In the data rows, 128 means zero.
Some points, one per row:
[ 74 110 235 122 106 133 162 177 120 122 100  97 108  80 107 188 161 150 137 122 128 156 132]
[146 123 156 121 109 112 180 143 109 182 138 108 110  77 147 155 158 125 117 115 117 130 110]
[144 136 228 136 121 128 116 124 192  92 110 127 142  82 121 134  98 151 126 122 123 129  93]
[ 83 158 150 129 129 131 115 148 109 114 164 128 110 129 154 118 163 129 132 137 124 133 180]
[128 118 207 106 119 122 118 124 125 116 128 103 144  83 177 129 103 148 132 115 124 129 109]
[127 110  77 124 128 122 153 107 120 152 133 107 111 225 107 137 110 121 145 118 129 126 133]
[158 111  93 108 120 137 118 137 108 131 147 165 120 208  93 106 192 110 130 122 123 133 135]
[123 149 150 134 129 138 109 134 104 105 143 110 115  64 178 106 109 121 129 145 138 121  84]
[ 99 112  70 134 110 131 107 109 129 103 125 144 127 198  89 109 118 123 129 119 116 134  82]
[180  94  94 139 108 136 126 123  99 130 133 116 129 136  97 176 132 118 122 126 112 111  92]
[ 76 151 183 119 145 118 117 112 150  93 107  91  95  81 168 126 105 121 138 117 124 124 115]
[138 121  90 121 124 121 132 124 108 109 119 157 103 255  96 123 158 133 121 128 129 136 142]
[105 136  69 127 150 123 128 118 111 139 200 124 102 206 171 125 103 124 102 134 109 131 153]
[199 123  94 125 136 156 118 112 107 132 109 131 200 135  89 114 127 136 114 126 134 146 144]
[142 155 184 118 122 117 118 161 133 129 137 107 156  66 205 157 111 123 119 135 124 115 102]
[ 99 103 133 106 117 117 141 188 142  95 134 114 105 159  86 207 150 110 125 137 124 122 112]
[136 126  88 123 142 115 120 121 114 137 102 139 151 120 114 112 117 119 118 158 134 127 158]
[150 134 202 133 118 124 132 108 162 102 126 173 215 124  94 108 114 130 135 142 174 117 152]
[135 147 109 114 123 134 118 118 100 154  97 168 181 168  97 122 110 135 132 132 119 105 173]
[129 110 145 122 126 126 121 146 129 137 137 171 140 113 115 125 182 128 114 134 146 104 185]
[206 113 138 132 121 105 132 128 133 112 144 122 168  97 106 176 101 120 123 124 150 132  96]
[139 135 195 141 115 128 124 109 165 122  89 103 114  76 108 136  97 167 128 121 124 125  90]
[ 91 106  76 134 155 116 106 107 118 104 115 117 117 144 148 122 116 136 133 137 132 102  89]
[ 68 216 118 127 106 134 198 148 173 196 207 117 104 173 155 133 172 121 121 151 122 115 156]
[106 110 185 154 117 125 138 216 145 111 153  91  89  67 138 179 120 127 148 120 136 117  81]
[116 110  73 118 176 126 113 124  99 101 170 151 174 104 153 122 100 123 111 130 143 119 125]
[183 118  80 127 147 177 122 125 137 106 103 179 113 149 105 128 195 132 126 121 114 142  97]
[148 107 180 128 132 124 113 103 180 114 104 191 144 118 110 107 151 127 132 124 145 133 131]
[ 97 142 219 119 117 121 119 117 107 108 125 116 117  82 209 123  94 126 127 124 131 114 108]
[106 132 126 123 115 130 123 155 154 128 174 115 128  94 132 181 131 140 111 125 121 122 115]
[194 117 168 133 136 128 132 176 220 137 135 153 182  87 104 172 104 196 125 131 124 123 101]
[100 112 107 119 113 125 144 162 130  99 162 118 107 136  98 170 129 115 114 120 115 139 112]
[152 109  89 112 131 144 113 119 100 103 106 138 114 184 100 116 168 140 133 139 111 118 130]
Then 24 other points, each followed by its number:
[185 116  81 116 124 114 131 119 121  94 111 141  99 190 104 121 123 119 129 116 110 107 104] 0
[181 124 135 125 128 122 127 118 119 156 103 135 253  91  93 113 103 121 125 135 126 139 109] 1
[174 116 218 127 143 122 131 113 214  93 114 207 125 113  93 105 163 198 130 108 149 143 122] 2
[ 72 137  92 123 156 116 124 143 167 113 129 122 105  77 172 104 114 121 124 131 119 110 109] 3
[145 114  81 123 123 125 120 122 121 158 166 140 152 255 102 117 104 144 132 142 150 115 178] 4
[159 104 170 119 106 128 131 117 113 122 108 111 103 109  88 150  95 110 142 116 130 162  93] 5
[150 118 140 142 118 116 122 174 112 113 158 133 122 111  90 170 116 121 138 117 117 125 130] 6
[160 123 111 131 135 134 119 169 104 129 165  96  98 101 160 180  96 120 126 138 124 133 106] 7
[ 82 135  94 117 122 135 134 129 114 180 101 151  97 246  89 134 213 133 132 127 157 114 206] 8
[104 131  90 132 161 121 116 133 123  99 139 128  89 197 114 118 120 133 136 113 131 125  90] 9
[155 122  92 132 164 126 125  97 111 122 131 113 108  85 175 117 103 127 123 109 123 116 113] 10
[112 129 163 115 110 113 109 150 133 110 146 130 102  71 144 130 123 134 115 110 137 124 105] 11
[ 94 143  88 166 147 113 129 116  99 179 101  97 104 187 191 111 109 124 140 196 124 128 196] 12
[152 124  79 149 135 145 144 109 102 128  99 146 120 197  82 125 207 123 119 133 118 142  93] 13
[113 114 156  99 112 120 118  89 120 118 114 103 112 100 138 116 103 124 136 117 122 117 159] 14
[102 146  94 137 133 128 120 108 110 141 180 103  93 129 227 100 112 125 141 163 124 115 156] 15
[144 126  84 131 134 128 128 124 112 104 155 149 139 145 144 109 102 115 112 122 132 122 101] 16
[176 156 129 127 114 125 150 124 118 173 151 119 119 136 114 116 130 127 121 125 140 145 184] 17
[ 99 130 102 114 134 121 120 122 115 155 112 147 104 169  91 113 121 124 139 169 117 127 240] 18
[ 84 165 144 131 178 120 103 168 150 136 138 151 102  77 188 125 160 148 128 133 131 111 116] 19
[147 143 161 129 117 140 126 112 149 161 112 121 136 124 125 139 125 135 125 100 110 130 108] 20
[ 79 114 130 123 118 134 119 149 153 106 180  93  98 113 179 111 105 134 121 113 118 131  97] 21
[154 117 121 133 139 140 130 115 100 106 110 181 165 116 121 124 130 125 148 143 130 109 155] 22
[ 84 125 174 115 108 116 134 115 151 106 127 125 105 116 148 105 117 117 122 136 129 133 100] 23
Which three of these numbered points are nearest to each point below, ignoring the 3 directions in which the first points spread most? Their numbers follow each, nearest first.
[168 121  90 115 141 128 161 112 117 114 104 132  91 226 115 119 167 127 137 115 119 132 104] > 0 13 9
[101 157  75 142 132 110 115 140 103 163 172 110 101 125 234 111 130 124 123 143 128 127 149] > 15 7 10
[100 117 207 135 110 124 108 114 112 102 107 109 102  87 139 105 117 125 123 116 131 127 142] > 14 23 11
[131 112 148 164 110 138 136 112 104 104 100  98  96  80 135 138 162 118 115 129 118 154 114] > 13 10 5
[156 152 178 130 141 117 129 146 132 175 152 118 140  76 172 105 118 118 131 150 169 123 192] > 17 15 4
[132 144 143 131 116 121 117 122 104  90 125 157 111 163  91 115 211 137 133 114 127 140  85] > 13 11 23
[179 116  58 131 167 126 120 119 112 120 108 136 138 136  98 115 138 119 130 119 141 140 114] > 10 16 11
[153 115 192 138 120 118 132 167 115 165 136  98  98  76 109 174 111 131 150 125 134 114 135] > 6 17 15
[112 142  99 126 104 125 159 122 110 160 132 163 101 233  93 138 227 127 131 131 117 120 205] > 8 22 17
[163 124 109 126 113 115 129 125 107 102 113 111 103 103 175 105 125 133 126 122 122 133  94] > 0 10 16
[222 111  86 137 157 129 120 152 113 110 118 120 238 119  98 213 111 118 118 136 132 106 105] > 7 1 6
[217 120  85 113 124 138 117 108 123 163 134 152 250 107  91 121 104 126 120 133 137 142  93] > 1 16 7
[126 157 232 119 100 141 123 108 148 132 103  79 141  83 218 132 107 130 131 113 137 121 114] > 20 14 23
[ 71 170  79 134 127 115 139 102 120 160 122  96 104 252 188 120 113 139 146 219 121 120 175] > 12 4 15
[ 69 156  92 122 113 138 123 110 143 106 147  82 119 137 204 116 116 117 125 124 120 129  91] > 21 16 23
[199 116  84 133 160 114 126 118 113 106 100 122 163 104 110 116 129 134 121 121 128 113 106] > 10 16 0
[120 142 128 116 128 119 123 129 123 103 120 138 118  98 103 139 147 117 140 124 133 120 111] > 11 22 23
[ 74 162  89 156 111 119 113 127 109 195 128 100 108 123 200 118 110 138 143 203 123 112 255] > 12 18 15
[168 113  82 149 123 119 117 107 116 105 107 146 104 229  90 114 184 128 126 133 128 145 102] > 13 23 9
[ 89 155 114 122 146 123 125 165 181 104 121 129  98  61 177 155 114 134 133 112 127 127 111] > 3 19 11
[173 104  99 131 145 132 112 127 118 147 126 114 150 116  99 161 127 107 138 137 124 106  92] > 7 10 16
[ 90 115 108 125 128 128 123 170 155 104 176 123 103  67 161 132 117 137 142 123 109 113  98] > 3 21 16
[183 124 104 132 117 123 114 117 114 144 107 114 107 102 132 117 122 124 139 107 132 143 108] > 10 5 11
[136 170  84 120 118 134 124 117 118 109 141 153 183 124 161 106 112 110 115 116 127 118  96] > 16 11 1
[187 125  72 123 112 119 111 114 110  90 148 176 175 211  99 130 114 133 120 126 134 126 104] > 16 6 0
[115 103 117 147 102 130 133 130 123 124 165  95 114 132 148 109 113 121 120 131 100 126 102] > 21 16 15
[160 103 152 103 126 112 123 121 147 148  99 117 106  89 128 144 103 116 121 110 128 121 135] > 14 10 20
[ 74 157  93 124 171 136 118 179  94 158 177  91 103  79 255 121 111 134 153 168 112 116 188] > 15 22 7
[ 75 148 216 118 140 125 118 161 106 102 133 145 113 118 124 101 217 136 121 130 125 123 170] > 8 22 2
[126 128 103 135 145 114 134 115 124  95 189 163 161 162 137  99 112 127 121 119 159 119 108] > 16 21 11
[126 110  82 128 169 133 119 105 113 104 101 125 110 161 113 108 120 122 133 119 123 138 103] > 9 10 0
[150 120 153 142 134 127 124 143 118 162 145 123 139  86 131 131 114 122 159 110 129 143 143] > 6 17 15
[112 108  73 138 112 114 139  99 112 122 112 128  85 205  88 148 117 121 133 121 122 130 142] > 14 5 23
[183 114 114 115 114 132 117 110 115 112 104 110 219  80 103 117 129 112 135 115 122 135 105] > 1 16 6
[164 110 177 160 117 116 133 182 127 168 161 102 122  78 115 193 112 115 160 126 137 135 135] > 6 7 15
[119 126 125 120 117 124 123 130 133 115 111 124 119 147 108 172 117 118 127 126 120 129 135] > 14 6 11
[114 146 195 133  98 123 176 124 167 194 119 101  95  75 169 135 124 135 152 128 128 119  95] > 20 15 17
[ 84 133 130 136 135 124 123 183 128 121 159 108 106  65 183 121 105 118 129 124 129 136 172] > 6 22 11
[124 100 173 113 118 125 152 147 112 168 119  95 110  67 154 137 119 118 132 116 125 132 173] > 14 17 22
[150 112 137 132 124 120 114 102 110 102 105 116 117  97 176 111 114 110 121 131 139 137 113] > 0 10 11
[ 97 134 197 126 127 161 146 192 203  91 101 161 104 123 103 214 228 193 128 131 141 116 147] > 19 8 2
[125 176  83 120 115 124 110 120 102 231 201 140 120 176 175 111 120 116 126 120 133 114 219] > 17 4 20
[148 120 181 158 118 122 128 142 117 124 120 103 112  97  95 151  99 121 124 122 130 140  99] > 5 6 16
[163 135 178 133 121 119 109  95 126 123 118 105 110  72 174 125 111 127 118 139 121 135  99] > 0 15 20
[194 142 108 127 147 126 131 125 113  89 118 168 169  94 137 108 122 140 127 123 131 128  96] > 16 10 11
[102 116  85 131 120 128 122 148 103 140 158 100 131  92 151 146 100 130 127 131 114 128 120] > 7 6 16
[134 134 174 118  95 128 136 129 148 133 125 129 100 129 102 170 127 126 136 118 116 135 190] > 14 18 17
[ 88 152 163 130 182 102 117 191 163 107 165 104 105  65 248 134 108 126 127 134 131 105  93] > 19 3 16
[197 121  98 108 133 125 137 107  98 120 127 165 187 112 113 108 100 123 115 150 175 128 104] > 16 7 11
[ 82 153  87 138 131 118 108 114 116 214 113 118 102 255 138  96 166 134 125 170 121 123 217] > 8 12 18
[ 95 100 187 120 106 131 165 127 147 111 104 116 115 129 128 114 139 113 139 129 115 146  99] > 23 14 13
[ 94 117  84 112 143 124 126 150 114  91 144 180 131 230  95 116 143 123 132 130 125 113 193] > 22 6 11
[164 117 114 128 150 114 136 102 114 100  96 184 201 100  96 113 128 130 121 118 139 132 124] > 22 16 11
[ 88 116 142 127 150 111 120 154 135  96 139 143 106 111 115 119 141 135 122 129 129 137 106] > 11 9 23
[ 93 235  82 151 126 121 134 142 128 255 191 114 106 220 212 154 111 130 143 197 116 122 255] > 12 17 4
[105 111  92 132 148 162 127  94  87 141 102 150 100 227  97 131 156 128 132 126 114 127 175] > 14 22 20
[140 116 112 126 143 136 130 116 113 101 139 169 166 109 111 117 101 134 126 139 126 118  85] > 16 11 6
[115 186 110 132 111 135 137 154 129 225 218 156 134 116 185 103 181 110 129 138 121 129 214] > 17 15 22
[186 113 106 125 182 168 127 110 101 172 106 167 153  82 153 110 174 142 128 142 132 134 134] > 19 10 15
[ 84 141 170 125 118 133 171 182 157 147 123 113 111 193  99 177 161 131 122 110 127 130 234] > 8 18 4
[153 124 133 145 136 140 118 106 119 108 116 163  82 167 132 124 127 119 135 138 148 129 106] > 0 9 23
[ 88 124 145 109 125 107 119 145 114 109 130  93  98  68 199 111 119 130 132 117 106 118 113] > 11 10 0
[176 117  92 127 120 180 127 108 107 148 103 108 129 145  92 157 134 129 124 129 137 171  92] > 5 20 10
[ 82 122 255 130 113 136  97 140 123 103  94 114  96  80 137 116 195 192 131 124 108 155 134] > 8 13 2
[ 86 118  89 195 125 119 109 142 107 155 110  92 110 201  84 153 105 116 123 114 124 129 175] > 12 6 4
[126 130 163 128 120 128 120 111 133 106 119 167 155  81 117 115 104 115 121 124 151 117 121] > 11 23 22
[ 93 126 152 131  99 118 133 108 136  82 112 139 122 173 115 120 121 132 108 114 125 132 108] > 23 9 11
[142 120 182 123 105 133 145 127 146 185 103 118 148 113  95 142 109 129 135 108 121 123 140] > 20 14 17
[119 110 153 120 121 126 129 150 110 116  90 124 112  98 100 163 139 139 127 125 126 160 153] > 14 22 11
[107 107 122 132 105 125 116 113 104 115 112 115 108  78 144 108  85 124 127 118 122 146 109] > 5 11 14
[151 126 135 114 130 117 119 122 118 116 175 107 145 107 144 106 105 122 110 123 132 120 104] > 16 11 21
[101 134  86 117 126 134 127 121 160 128 156 139 107 181 131 106 113 128 127 119 126 123  98] > 21 23 9
[102 138  80 128 125 125 114 113 126 109 123 146 159 131  98 104 112 126 126 114 138 104 141] > 11 3 6
[149 114  81 138 131 110 127 110 114  98 146  96 133  81 232 124 115 138 115 111 138 118 107] > 10 16 7
